In the rows, zero is written as 128.
Named turns come first, each shown by rows before and after it. Which turns, in which order, take the first row of each pair that follows to the second? Write the first one first, as in the answered first pair.
turn Z_409:
[137 108 134 126 128 147 133 133 137 126 159 116 133 123] |-> [135 119 133 131 140 128 129 137 125 124 163 122 130 110]
[117 151  95 162 127 110 150 147  78  89 171  74  85 137] |-> [134 160  93 118 173  52 152 131 108 154 125 160 122  88]
[156 127 142 119 143  94 146 103 109 186 118  78 117 148] |-> [157 126 144 124 135 102 147 105 106 178 124  68 114 154]
turn Z_110:
[123 118 143 140 122 140 113 102 132 122 133  71  90 132] |-> [109 130 148 154 124 134 104  92 128 125 133  91  92 116]
[139 128 121 113  99 154 129 135 152 112 133 123 143 135] |-> [125 134 122 125  98 156 120 127 149 108 137 126 143 132]
[126 120 121 110 149 118 137 139 126 142 112 147 150 139] |-> [134 114 122 107 144 125 140 146 126 135 115 128 148 149]
[170 117 158 139 152 115 162 115  94 155 130  72 130 135] |-> [160 119 163 154 143 125 155 107  85 148 137  66 124 139]
turn Z_607:
[121 155 129 128 163  94 147 108 113 151 124 138 110 102] |-> [ 90 139 134 154 102 158 123  95 138 112 121 133 110 138]
[126 118 148 109 151 143 117 106 119 158 120 141 160 121] |-> [120 109 153 115 137 164 112 109 116 137 125 125 158 139]
[119 138 122 127 103 135 130  80 170 158 101 155 120 143] |-> [151 111 128 123 110 154 144 126 124 120 134  72 117 171]
turn Z_969:
[151  90 111  87 146 115 128 160 145 122 100 151 172 110] |-> [162  85 126  81 153 120 135 142 138 135 102 127 174 124]
[158 138  84 128 118 147 150 149 152 122 132 109  96 117] |-> [164 134  96 122 123 148 158 135 142 138 133  91  96 127]
[101  98 141 123 144 158 120 120  73 104 141 134 168  93] |-> [ 95  96 130 122 125 165 117 132 100  87 132 154 170  94]
[146 153  98 122 126 104 128 146 123 146 109 137 127 126] |-> [149 148 102 114 120 112 133 144 134 148 104 138 128 135]

Each pair is two turns apart.
[174 138  94 105 137 107 115 131 150 147 111 157 125 114] |-> [188 121 102  97 126 127 128 129 153 142 118 117 120 146] : Z_969, Z_110
[136 156 106 132 132  82 133 126 164 148 118 176  97 114] |-> [170 113 114 108 108 126 155 151 158 122 127 100 100 174] : Z_409, Z_607
[115 138 132 150 125 137 112 149  84  94 166  99 111 124] |-> [146  98 140  80 120 142 128 124 151 151 102 153 162 138] : Z_409, Z_409
[ 88 118 145 127  97 172 113 107 163  95 109 175 169 124] |-> [ 91 116 159 139  91 192 121  91 143  94 130 123 151 152] : Z_409, Z_969
[113 154 163 139 150 132 150 126 103 120 149 117 109 114] |-> [103 151 162 147 134 152 143 121 111 109 149 120 112 122] : Z_607, Z_607
[137 118 149 129 112 158 114 170 126 107  81 145 130 132] |-> [158 117 147 111 134 134 127 178 117 124  80 135 129 128] : Z_607, Z_969
[143 116 105  88 161 114 172 158 133 149 129  80 111 133] |-> [124 133  84 101 153 103 159 187 143 116 129 113 108 108] : Z_969, Z_969
[163 107 137  91 137 131 139 144 128 145 120 113 136 132] |-> [142 123 151 102 144 124 126 106 124 169 115 134 137 121] : Z_607, Z_969
[ 87 112 167 149 126 131 111 141  59  78 179 139 162 109] |-> [102  80 161 115  71 179 129 125 134  86 139 141 172 162] : Z_969, Z_969
[152 157  97  98 146  95 144 156 161 136  98 143 111 101] |-> [157 135 105 107 114 138 148 165 152 100 118  84  97 140] : Z_110, Z_110
[115 132 137 141 109 118 131  88 118 146 116 136 132 136] |-> [133 129 132 123 116 104 143  96 129 156 106 139 137 137] : Z_110, Z_110
[ 92 148 117 158  93 142 116 127 139 103 131 123 107 134] |-> [123 156 116 143 137 104 129 152 100 113 150  96 104 124] : Z_607, Z_110
[113 132 118 130 108 107 154 101 173 149  91 160 118 107] |-> [151 126 116 107 148  79 177 137 129 148 113 109 117 107] : Z_607, Z_607
[ 99 114 125 139 115 131 119 127 120 118 132 141 120 133] |-> [123 111 127 115 144 105 128 136 116 138 128 144 133 124] : Z_607, Z_409
[163 127 127 122 154 107 170 132 144 151 146  90  79 132] |-> [163 120 118 106 157  96 167 143 169 157 123 136 100 115] : Z_969, Z_409
[131 143 116 121 146 109 128 113 139 134 138 144 118 119] |-> [143 117 121 108 126 137 136 119 143 123 134 117 121 147] : Z_409, Z_607
[135 113 180 140 130 100 138 121 131 118 129 109 160 153] |-> [130 114 181 145 121 107 137 114 141 120 124 112 155 160] : Z_607, Z_409
[126 115 113 113 112 127 131 104 175 144  98 156 143 116] |-> [128 111 137 130 113 152 138  87 129 136 132  78 123 154] : Z_969, Z_409
[147 106 119  97 130 112 137 157 180 150 101 164 143 109] |-> [168  94 143  90 146 122 157 138 136 165 123  94 138 141] : Z_110, Z_969
[138  88 147  93 134 136 118 115 110 148 151 117 137 131] |-> [102 110 138 121 126 131  95 107 116 136 144 162 133 103] : Z_969, Z_607
[116 114 170 142 130 163  93  80 111 144 136 106 147 156] |-> [128 116 170 136 155 142 100  98  88 145 146  94 147 143] : Z_110, Z_607
[125 111 134 141  67 166 108 114 143 104 130 111 102 110] |-> [130 130 130 119 108 113 108 110 151 142 111 171 121  66] : Z_409, Z_409
[126 131 142 126 126 147 133 100 124 136 133 101 118 150] |-> [106 148 139 148 137 131 118 108 113 125 145 124 117 126] : Z_110, Z_969
[164 135 103 116  96 109 172 120 162 138 121  75  73 156] |-> [144 164  87 143 110  79 157 140 145 119 140  96  59 120] : Z_409, Z_969
[109 115 117 142 155 151 105 149  61  69 160  78 121  74] |-> [125  75 104 105  88 206 126 139 147  68 110  88 128 127] : Z_969, Z_969
[156 116 136  93 142  76 143 177 128 157  79 123 146 137] |-> [107 118 140 126  84 126 107 138 168 139  63 166 147 147] : Z_969, Z_607
[144 125 135 120 115 128 157 113 111 138 143  82 104 162] |-> [129 157 119 127 140  83 144 103 122 157 134 147 101 108] : Z_607, Z_969
[134 148 109 136 101  99 116 148 148 110 129 181 115  89] |-> [161 142 110 124 126  88 130 175 116 104 148 140 114  95] : Z_607, Z_607
[119 118 148 119 128 146 130 135 102 105 141 143 130 142] |-> [122 125 135 112 137 123 136 143 116 113 130 168 133 125] : Z_607, Z_969
[147 129 150 116 155 130 108 134 101 107 160 131 154 115] |-> [143 131 142 103 153 121 110 117 132 125 136 167 156 105] : Z_607, Z_110
[132 142 113 131 117 132 142 136 150 121 124 113  93 151] |-> [132 149 110 132 121 120 139 138 152 124 124 125  92 138] : Z_409, Z_969
[135 124 131 113 105 120 132 125 105 137  88 170 147 126] |-> [138 112 143 119  93 145 131 121  93 128  96 136 149 149] : Z_969, Z_607
[141 133 115  95 134  81 123 136 134 122 102 167 147 118] |-> [156 110 115  98 103 121 136 154 132  90 118 107 129 159] : Z_110, Z_409
[151 154 101 121 137  92 160 131 178 121 153 162  98 119] |-> [146 143 104 134 111 126 162 134 175  96 167 119  85 151] : Z_409, Z_409
[149 160 109 136 139 114 130 101 123 157 115 127  83 104] |-> [135 147 121 156 111 156 118  89 120 135 121 107  84 131] : Z_607, Z_969
[162 163 142 148 159  62 134 122  86 146 167  84  55 108] |-> [113 153 145 153  86 116 105  50 182 162 104 172  76 121] : Z_607, Z_409
[135 127 137 133 150 124 110 151 108 116 144 121 138 132] |-> [139 121 129 120 147 120 112 151 134 124 123 149 153 126] : Z_409, Z_969
[156 120 105  85 123 114 141 140 168 144  91 166 144 121] |-> [172 131  99  88 146  92 161 153 140 143 115 122 115 119] : Z_409, Z_607
[115 162 132 143 135 117 130 118 114 137 144 133 124 118] |-> [123 155 131 145 135 121 133 132 102 128 150 112 122 130] : Z_607, Z_607
[136 139 126 126 141 116 129 132 110 128 127 116 128 124] |-> [145 123 129 116 133 125 137 130 122 132 119 114 138 135] : Z_409, Z_110
[104 110 178 118 188 112 121  44 107 187 130 150 182 120] |-> [ 79  97 188 142 152 162  99  40 106 154 134 140 186 141] : Z_607, Z_110
[136 154 128 133 148  95 124 153  91 105 160  79 119 125] |-> [128 167 117 112 141  72 124 118 157 148 115 161 127 101] : Z_607, Z_110
[130 131 120 124 139 122 128 173 146 123 123 188 146  78] |-> [151 115 122 121 149 125 136 203 118 105 144 142 143  91] : Z_607, Z_607
[107 136 147 132 128 141 136 120 115 121 162  87 120 170] |-> [ 81 153 138 153 124 132 116 128 118 103 160 129 120 138] : Z_110, Z_969
[136 110 145 111 146 126 105 144 116 122 130 153 176 108] |-> [144  93 147 109 129 148 113 152 119 105 135 118 171 135] : Z_110, Z_409
[161 109 126 117 117 130 144 143 146 123 130 118 120 148] |-> [161 122 132 126 146 106 140 136 113 134 144 108 118 131] : Z_969, Z_409
[ 89 126 119 176  97 192 119  84 149 110 135 157 185 107] |-> [ 98 124 136 158 117 181 127  53 142 151 129 156 193 107] : Z_969, Z_110
[157 135 140 129 148 114 149 124  84 136 159  70 112 147] |-> [129 152 150 157 148 118 129 104  71 130 166  88 111 133] : Z_110, Z_110
[117 156 114 143 125 101 166 136 117 150 131  85 110 149] |-> [104 158 114 141 105 112 161 110 152 166 108 121 118 147] : Z_607, Z_409
[106 137 115 154  84 151 113 136 166 109 135 119 100 141] |-> [105 163 128 164 130 110 114 117 122 136 154 106  87 116] : Z_969, Z_409
[119 123 117 140 160 130  96 124 101 116 124 142 157 109] |-> [124  99 122 133 134 162 101 125 116 108 118 119 158 143] : Z_409, Z_409
[119 149 113 146 117 121 108 160 133 102 119 172 130 106] |-> [152 120 154 114 119 147 139 100 126 159 114 108 134 165] : Z_969, Z_969
[ 98 131 122 123 124 130 119 137 166 124 106 180 148 127] |-> [ 87 129 124 139 105 153 114 134 162 104 118 158 139 144] : Z_409, Z_110
[119 132 123 129 135 111 120 111 171 140 111 191 150  96] |-> [112 136 126 169 145 121 106 157 101  82 163 131 134  98] : Z_607, Z_409
[123 124 115 132  98 149 134 155 135  99 129 114 114 134] |-> [129 129 113 114 124 112 132 147 147 134 110 163 132 105] : Z_409, Z_409
[168  92 141  78 139 134 154 147 144 142 110 117 171 146] |-> [130  96 157 129 108 180 126 133 118 104 136  89 157 168] : Z_110, Z_110
[138 123 138 167 121 145 124 133  99  97 157  76 159 142] |-> [114 142 130 183 127 127 103 138 106  89 153 122 161 108] : Z_969, Z_110
[ 96 143 135 142  79 159 108 130 135  85 157  99  92 146] |-> [ 84 166 136 132 119 109  93 106 147 130 130 185 118  92] : Z_110, Z_409
[120 141 122 129 157 118 130 124 135 157 134 146 129 108] |-> [130 127 111 113 141 124 139 141 155 148 123 147 129 119] : Z_969, Z_110
[ 95 116 133 100 123 125 134 115 154 158  73 139 128 111] |-> [ 75 145 127 151 124 126 123 132 108 116 118  99  90 103] : Z_409, Z_409
[112 154 142 148 156 111 136 125 125 124 128 165 131  94] |-> [135 121 167 117 154 135 150  98 135 156 110 142 150 132] : Z_409, Z_969
[123 146  92 131  98 117 152 160 173 106 109 112 116 149] |-> [100 159  98 159  95 129 134 148 163  97 117 113 112 145] : Z_110, Z_110
[113 124 137 124 138 130 109 123 135 134 108 171 159 110] |-> [140 112 143 103 146 127 126 122 137 152 105 151 162 124] : Z_110, Z_969
[112 126 141 138  84 160 121 100 155 126 110 134 126 152] |-> [113 139 160 146 122 140 119  76 113 158 126 121 126 141] : Z_969, Z_110
[145 117 121 123 130 120 133 201 104  73 136 136  96 119] |-> [149 124 111 102 131 100 142 183 144 106 108 180  98 105] : Z_607, Z_110
[127  98 158 163  82 147 105  84 112 117 106 109 168 161] |-> [127 122 148 148 115  97 111  67 128 161  89 160 169 123] : Z_607, Z_607
[148 103  95  98  99 115 136 154 179 142 145 134 117 131] |-> [149 106 105 114  99 126 143 148 149 134 171  84 101 144] : Z_409, Z_969
[107 125 152 119 132 155 130 135 135 155  81 139 149 126] |-> [124 139 145 120 162 126 146 155 101 155 105 104 127 116] : Z_409, Z_607
[126 137 135 148 123 124 138 118 140 105 141 113 124 135] |-> [136 133 138 128 131 116 142 112 156 127 121 139 138 130] : Z_409, Z_409
[169 132 101 121 148 123 140 149 131 124 114  99 124 135] |-> [154 148 103 139 160 107 131 147 116 121 124 110 121 119] : Z_110, Z_409
[101 131  99 142  91 143  98 158 174  92  98 192 134 105] |-> [ 93 139 100 161  87 146  94 162 158  76 115 174 118 104] : Z_409, Z_409
[131 153  81 135 112 112 151 160 171 100 112 147  82 114] |-> [142 134  88 130 104 135 156 172 168  89 117 120  86 136] : Z_409, Z_607
[143 122 111 154 145 157 119 139 108 104 132 153 140 121] |-> [155 118 111 137 149 148 126 143 118 116 122 164 146 121] : Z_409, Z_110
[101 184  81 177  52 127 137 176 165  82 144 178  90 105] |-> [119 168  79 137  57 120 147 164 207 118 108 215 115 106] : Z_110, Z_409
[123 152 125 132 147  98 135 131 134 138 128 142 118 110] |-> [128 126 132 131 109 148 140 131 144 116 130 100 113 156] : Z_409, Z_409
[112  94 146 132 139 157 130 165 105  96 134 108 114 156] |-> [ 93 122 145 140 172 117 112 146 100 124 126 167 125 109] : Z_110, Z_409
[146 103 142 136 127 148 131 105 137 146 120 111 162 174] |-> [123 113 148 156 126 151 114  92 126 143 125 123 163 165] : Z_110, Z_110
[133 148  95 124 101 141 137 155 169  96 132 132 105 117] |-> [149 136 106 103  99 149 154 128 176 122 121 114 108 139] : Z_409, Z_969
[138 109 130 120 145 122 142 135  83 131 126  85 128 143] |-> [113 119 135 143 138 127 123 119  70 125 136 100 125 132] : Z_110, Z_110
[103 112 165 150 139 152 129  89  91 142 140 101 153 148] |-> [ 91 137 144 153 163 110 116 124  93 135 137 155 156  94] : Z_969, Z_110
[119 122 167 149 166 106  97 129  75 115 142 104 137  82] |-> [115  83 179 124 116 160  91 104 131 122  97 132 170 119] : Z_409, Z_607
[139 117 140 137 140 112 105 149 115 141 104 136 142 103] |-> [130 105 151 139 115 141 102 130 130 137  97 128 145 127] : Z_607, Z_969
[135 156  91 128 126  88 125 136 159 140 128 145  89 111] |-> [154 139 111 108 127 103 143 106 158 168 125 112  90 143] : Z_969, Z_969
[129 135 107 114 125 101 124 155 157 111 117 160 116 106] |-> [155 117 142  95 141 112 145 111 137 156 119 108 119 144] : Z_969, Z_969
[135 115 141 110 141  94 124 162 105 131 128 135 128 113] |-> [119 114 137 115 108 112 114 140 142 132 106 169 129 116] : Z_607, Z_110
[131  94 152 115 140 146 110 180 107  92 136 123 173 121] |-> [146 102 141  87 155 113 125 173 132 127 118 152 173 104] : Z_607, Z_110
[165  68 169  87 142 137 132 113 112 178 102 121 188 150] |-> [122 107 151 162 145 131 103 162  46  97 169  87 143 119] : Z_409, Z_969
[102 138 149 156 104 155 122  99 153 118 115 126 110 149] |-> [103 143 155 154 120 141 121  81 146 139 113 131 116 141] : Z_110, Z_969
[108 170 105 170  93 146 140 107 151  92 147  89  54 151] |-> [ 89 195 104 174 121 105 126  88 155 123 130 150  67 105] : Z_110, Z_110
[134 164 113 124 141  88 162  95 144 158 129 121  80 117] |-> [116 154 135 150 111 138 146  74 133 135 143  91  79 147] : Z_607, Z_969
[103 123 149 122 136 116 105 101 132 154 107 180 168 108] |-> [129 113 146  97 149 101 128 112 131 169 106 163 170 114] : Z_110, Z_969
[134 106 132 113 141 109 135 171 142 114 144 133 133 149] |-> [119 101 131 124 117 131 124 157 155 104 138 142 133 155] : Z_607, Z_607
[124 106 128 111  85 177 125 122 152 109 112 118 138 151] |-> [118 143 146 136 150 129 121 106  73 136 156  89 125 117] : Z_969, Z_409
[119 122 152 145 140 149 115 104  94 141 141 126 149 129] |-> [109 122 126 146 112 156 107 131 130 111 124 160 149 120] : Z_969, Z_969
[103 144 143 163  97 118 131  62 144 123  97 127 133 135] |-> [133 120 148 149 105 131 143 106 112  93 120  65 135 160] : Z_110, Z_607
[146 150 126 151 151  78 163 101 142 134 147 173  82 125] |-> [162 141 117 132 146  77 174 122 156 129 140 169  83 131] : Z_110, Z_969
[132 126 126 123 173 115 128 153  89 129 144 120 140 112] |-> [142  92 136 105 138 156 139 144 115 124 126 101 147 153] : Z_409, Z_409
[126 132 129 115 145 124 129 125 112  96  86 141 138 124] |-> [122 133 130 121 136 136 127 131 107  85  94 124 129 131] : Z_409, Z_409
[162 125 124  89 158  84 148 142 130 161 117 126 140 118] |-> [165 119 113  91 145  94 151 168 132 134 125 107 134 129] : Z_969, Z_110
[160 119 111 103 100 126 159 132 131 120 133 116 102 143] |-> [158 133 120 105 133 100 157 126 101 135 145 116 105 126] : Z_969, Z_409
[132 123 138 107 132 116 102  69 131 167 125 146 113 137] |-> [120 115 149 129 114 145  86  77 111 137 142 119 114 153] : Z_607, Z_110
[127 102 111 114 127 140 100 167 123 122 155 124 146 161] |-> [132 116 103  98 138 112 107 151 148 149 135 159 147 139] : Z_607, Z_969
[124 131 129 152 117 148 130 132 113 108 146 113  95 123] |-> [112 127 132 155 111 155 117 128 125 107 135 139 106 115] : Z_409, Z_607
[142 144 146  92 143 102 143 122 171 162  91 149 125 117] |-> [160 138 145  89 144 106 160 138 154 153 110 100 109 138] : Z_409, Z_607
[161  92 161 102 126 170  94 155  99 122 138  97 134 172] |-> [186 108 145  67 158 113 117 149 118 172 117 130 128 142] : Z_607, Z_110
[122 124 150 146 155 126 121 123  75 129 152 104 132 124] |-> [139  94 155 108 135 146 130 108 117 151 115 120 156 150] : Z_409, Z_409
[144 135 108 129 108 110 146 138 136 101 143 104  89 131] |-> [143 140 109 116 108 106 148 114 160 128 126 128  96 126] : Z_607, Z_969
[130 118 111 103 123 136 121 165 147 100 124 153 138 122] |-> [127 125 126 123 127 146 131 151 112  96 156  96 115 143] : Z_969, Z_409
[129 115 152 113 118 180 134 111 108 105 125 118 135 147] |-> [142 133 151 107 162 133 142 122  75 129 138 122 135 114] : Z_110, Z_607
[149 130 129 125 139 119 123 183 110 123 143 153 135  96] |-> [164 114 131 102 129 137 133 184 130 128 132 148 143 116] : Z_110, Z_409
[105 127 119 160 116 153 117 140 110  83 112 111 139 100] |-> [142 114 121 106 149 118 138 138 133 133  81 138 162  87] : Z_607, Z_409
[121 109 116 129 124 126 121 138 124  99 135 135 132 135] |-> [121 118 118 136 131 119 122 134 111 105 147 125 123 132] : Z_969, Z_409
[148 120 107 131 105 130 137 130 160 110 109 129 120 131] |-> [155 131 128 139 144 108 141 113 108 135 134  98 117 123] : Z_969, Z_969
[116 123 164 116 154 125 114  68 107 180 126 138 159 134] |-> [128 132 138 105 177  85 115 121 108 164 125 167 161  99] : Z_969, Z_110
